In the rows, 128 means zero.
A single turn carries every row of the set below to another of its rows. Some are shown first; where does it send the rows asked next?
Q_768: [147 104  82 122 147 138 103 130 116 108 159 112 159 102 127 130 112 123
 101 134 134 134 145  82 116 123 100 125 136  95 110 156]
Q_304: [139 164 166 124 119 108 100 166 109 140 132 132 124 130 140 131 139  64
 170 133 103 146 133 137 138 125 115 128 114 134 138 102]
Q_835: [108 118 127 135  96 108  96 135 133 146  93 143 114 104 107 108 108  82
 131 120 119 155 116 154 135 171 122 116 112 121 131 118]
Q_235: [138 132 125 121 125 118 168  85 121 107 140 121 128 170 152 156 131 106
 103 135 103 120 141 111 154 144 148 152 126 154  89 132]
Q_826: [132 132 121 116 127 112 170  79 116 113 136 121 134 167 161 160 129  96
 122 127 106 118 137 107 146 142 144 149 127 161  96 129]
Q_780: [125 160 162 107 124 122 129 150 129 145 129 139 100 136 139 116 160 124
 142 154 135 163 135 152 149  97 105 161  97 131 139  94]
Q_728: [164 149 137 130 177 128  94 116 141 118  97  89 144 155 129 128 152 129
 120 116 140 152 140  94 138  97 130 130 101 116 168 115]
Q_658: [127 164 163 115 111  92  81 148 125 134 119 113 116 123 132 117 123  79
 162 112 101 150 118 137 150 111 132 129 105 117 149 101]
Q_489: [130 128 120 114 121 108 178  81 126 114 128 106 135 165 160 155 133  96
 119 122 120 117 146 110 149 151 144 150 116 158 104 125]
Q_271: [151 137 120 117 166 127  73 101 140 114 101  97 132 131 123 116 126 143
 106 108 128 152 118 100 142  89 142 139 104 105 166 126]
Q_186: [133 102 100 123 126 145 136 147  99 145 142 153 110  99 107 103 134 106
  96 148 127 158 139 133 123 159  90 135 114 122 111 125]
Q_810: [142 166 147 121 150 105  89 125 150 109 136 105 155 141 157 157 128 137
 150 140 136 138 133  98 138  61 118 130 129 106 134 131]
Q_456: [127 102  79 111 125 117  95 118 117 118 151 115 143  74 126 120  87 117
 108 119 123 137 123  99 122 123 107 120 130  92 118 151]
Q_834: [142 149 125 108 137  97  69 125 130 105 143  83 150 110 143 131 104 110
 143 105 113 133 125  90 139  80 129 124 121  91 143 132]
Q_475: [ 97 113 117 138 103 113 134 129 140 156 102 165 125 112 121 130 121 106
 139 151 150 158 126 152 119 160  89 116 125 131 106 122]
Q_19: [ 85 112 144 147 102 108 124 141 138 149 111 157 117 119 120 110 118 104
 134 104 131 131 132 146 120 178 100 111 123 125 114 132]
Q_288: [140 105  95 151 151 126  96 108 152 120  89 107 171 123 119 140 114 115
 111 119 156 139 141  95 115 156 118 101 126 110 138 146]
Q_12: [133 130 124 117 118 110 178  84 131 111 129 101 133 166 155 152 135 100
 110 124 121 119 150 112 155 153 147 151 114 154 103 125]
Q_498: [124 153 175 117 146 133 122 143 118 144 130 151  87 134 142 101 155 135
 122 113 117 140 129 145 142 108 116 157  96 141 159 110]
Q_678: [104  98 115 151 142 125 100 108 162 120 102 124 153 129 125 122 111 148
 106  93 154 120 138 102 113 154 115 115 130 105 128 161]
Q_719: [151 149 152 117 148 136 125 148 107 147 118 132  96 139 118 102 168 107
 120 137 119 168 135 139 144 119 112 147  88 136 152  90]
Q_147: [107 108 128 126 123 134 143 141 110 150 148 173  97  88 132 104 121 128
  99 124 126 132 132 145 121 152  91 134 118 133 122 138]
Q_69: [138 154 136 114 160 120 102 113 157 116 115  94 146 151 147 136 148 155
 135 132 157 149 139 100 139  69 118 147 107 107 150 119]
Q_279: [129 130 120 114 124 108 175  79 120 115 132 114 135 166 162 158 131  93
 124 123 114 117 140 109 146 147 143 148 121 162 101 126]
Q_379: [124 111  93 130 131 123 107 118 152 111 144 125 163 102 138 150 102 146
 109 152 155 133 140 101 120 114  99 122 145  95 102 162]
Q_8: [136 132 122 118 128 116 167  81 117 110 140 123 131 170 157 160 129 102
 113 131 102 119 137 108 149 140 146 151 129 158  91 132]
Q_770: [138 131 128 121 121 117 172  87 127 107 137 113 126 170 149 152 135 107
  98 134 109 121 146 113 158 147 149 153 120 151  92 129]
Q_100: [120 114 120 147 107 117 114 144 126 147 103 149 139 108 116 129 115  70
 138 134 132 145 134 141 118 186 104 103 125 131 121 127]
Q_642: [132 157 157 123 154  97 100 130 135 110 156  99 143 127 160 136 120 136
 140  92 120 113 137  86 130  74 113 118 125 103 141 140]
Q_392: [131 144 154 130 172 130  91 113 152 114 112 108 135 155 144 120 142 161
 116  92 139 125 136  99 135  92 132 144 109 114 165 137]
Q_445: [120 171 172 123 119 100 116 147 132 148 118 147 113 139 144 137 144 101
 169 149 123 158 123 150 142 100 107 133 113 136 131  98]
Q_440: [115 103  88 135 141 121 113  98 165 124 102 118 165 120 128 142 114 149
 116 135 174 144 137 101 114 129 100 118 130 103 119 149]
Q_145: [160 159 138 115 154 117  81 145 117 104 156  93 157 133 151 142 130 105
 148 124 113 132 141  85 134  79 120 133 125 104 138 130]
Q_292: [144 152 144 101 144 127  99 131 107 140 123 130  88 119 125  98 143 118
 119 123 104 166 113 137 151  93 127 155  90 127 161  98]
Q_610: [119 105 105 129 144 121 119 118 130 117 161 129 145  88 143 129  98 146
  98 107 137 111 138  92 112 122  95 113 137 102 117 167]
Q_67: [136 131 127 119 119 114 176  87 131 109 133 104 129 169 152 150 136 105
 102 129 117 120 149 114 158 150 149 154 115 151  99 126]
Q_126: [109 165 190 128 119  91 115 155 125 141 134 133 108 137 144 116 137 100
 163 100 107 131 130 136 138 113 110 122 111 128 138 108]
Q_777: [107 111 113 123 100 129 139 145 129 146 139 165 115  96 124 120 124 121
 114 167 145 154 136 153 129 149  87 139 123 122 100 130]
Q_865: [122 112 105 105 114 127 119 136  96 148 142 154  94  78 115  96 113 104
 107 134 109 158 116 143 132 138 102 138 109 121 124 120]
Q_793: [124  99  91 139 133 124  81 100 151 122  87 118 145 107 106 119  99 126
  97 112 142 147 120 113 126 153 130 114 121 101 137 145]

Q_147 -> Q_126
Q_12 -> Q_235
Q_865 -> Q_658
Where do these go?
Q_288 -> Q_186
Q_440 -> Q_777

A single turn carries every row of the set below to another of its rows. Some are shown first; where does it send the rows asked next?
Q_429: [159 117 120 107 111 193 118 134 107 127 100 129 166 114 115 132 140  89
 147 122  59 113 150 168 122  99 148 119 146 146 199]
Q_906: [120 126 115 145  98 140  74 138 105 151 189 152 144 131  68 167 139  61
 145 159  73 105 167 134 143  70 132 118 126 153 214]
Q_270: [191 102 111 163  99 154  82 148 112 156 151  95 147 103 106 144 162  45
 131 141 109 124 179 190 143 105 156  97 118 123 243]
Q_773: [185 129 116 122 110 160  68 143 111 150 175  84 168  87  96 140 136  99
 169  77  69  86 183 191 156 102 163  71 173 161 213]
Q_977: [134 155 108 130 132 143  57 151 105 150 167 110 147 105  58 138 153 103
 129 109  86 108 163 119 113 152 139  84 168 197 180]
Q_517: [167 124 141  92  79 151  80 103  75 156 176  95 124  98 104 112 175  88
 112 110  78 122 173 173 142  91 148 152 151 179 197]
Q_665: [112 116 125 113  83 166  89 153 136 138 194 132 160  96 103 127 127  77
 122 157  81 127 182 190 118 104 152 114 135 153 230]
Q_537: [130  97 135  97 108 169  97 173 137 171 155 122 144  81 108 104 164 115
 121 117 111  96 164 170 102 115 167 112 173 177 216]
Q_34: [155 121 134 153 120 162  84 113  74 191 177 101 165  94  76 115 195 128
 133 102  68 117 158 177 159  97 139  90 191 192 227]
Q_688: [136 111 128 108 127 158  87 168 107 173 155 104 142  97 104 128 203 128
 181  96  95  73 160 136 161 125 145 100 176 147 199]
Q_356: [125  82 114 133 101 204  71 125  99 176 181  83 132 133  43 109 171  88
 134 115  80  82 163 140 170 119 153 118 147 144 180]
Q_785: [153 150 118 141 124 157  45 163 111 110 192 122 141  98  78 156 154 116
 140 130 106 118 198 134 142 149 129  94 167 153 183]
Q_228: [118  94 130 150 139 143  78 138 103 125 174 123 133 120  79 163 179  91
 168 119  95  86 146 108 175  92 112 109 164 140 199]
Q_815: [181  86 114 128 103 182  65 117 104 154 114 139 129  96  67 130 196  69
 179 126 121 114 156 160 163  91 133 134 161 152 222]
Q_583: [117 111 114 104 143 156  97  98  77 156 186 146 114 134  84 135 182  98
 112 137 104 119 194 171 161  98 110 102 159 136 208]
Q_331: [165 107  87 155 115 159  51 177 122 128 166 144 145 121  94 146 133 116
 117 147 128 124 178 116 145 123 142 108 153 167 192]
Q_775: [119 124  90 135 121 142  66 146 123 126 168  94 176 104  93 125 131  86
 131 106 118 114 158 134 138 140 144  73 179 201 218]
Q_532: [149 143 123 134  89 154  78 119  82 149 169 129 120 100 142 130 141  64
 125 143 120  89 152 167 162  91 153 157 162 158 208]
Q_81: [152  96 108 132 107 192 107 108 101 158 149  96 157 121  51 106 176  46
 164 129 101 121 181 137 181 100 135 130 125 144 230]
Q_506: [166  82 130 156 114 176 112 134  92 160 148  81 189 124  86 109 170  92
 101 125  95 114 162 161 120 103 167  94 162 161 254]
Q_484: [136 102 120 111 122 168 117  98  88 149 180  95 132 119  69 120 168  60
 112 110  91 137 198 163 155  77 133 133 148 188 237]
Q_848: [147 105 139 121  98 184  73 136 128 146 128 106 134  78  47 142 162  87
 159  92 114  97 175 183 157  68 157  83 178 162 228]
Q_248: [158  57 124 157 133 163  47 128 121 133 166 104 121 118  62 129 165  96
 108 100  74  96 134 148 137 130 144  82 164 149 191]
Q_872: [173 124 117 144 142 150 119 133 107 175 127 137 167  87 107 122 117 103
 100 120  95 105 160 146 124  84 140 100 136 184 206]
Q_659: [207 104 109 155 134 157  83 123 116 170 172 157 129 122  96 162 163  53
 144 121  92 117 170 173 126 100 104 113 147 136 184]
Q_175: [146 135  67 127 101 137  71 163 122 149 151 126 181 122 101 133 135 111
 140 134 116 131 184 134 154 126 149  69 145 170 219]
Q_686: [174 110 144 166 121 161  71  99 103 161 202 122 148  89  95 116 171  91
 139 100  76 107 139 158 170 117  98 115 177 149 161]
Q_318: [188  90 138  88  94 180  76 104  90 121 142 132 146 104 109 125 189 100
 154 114  88 118 160 175 129 110 126 143 175 141 193]
Q_281: [140 115 101 182 127 182  88 123 101 135 187 119 154  95 135 137 140  86
 122 160 105 106 173 173 175 142 128 125 149 155 235]
Q_380: [167 137 112 148 111 150  61 111  92 190 178 156 139 136  59 147 189 100
 124 147 100  81 191 151 145 129 134  82 154 130 223]

Q_872 -> Q_773
Q_848 -> Q_356
Where do these go?
Q_659 -> Q_270
Q_484 -> Q_517
Q_175 -> Q_775
Q_537 -> Q_688

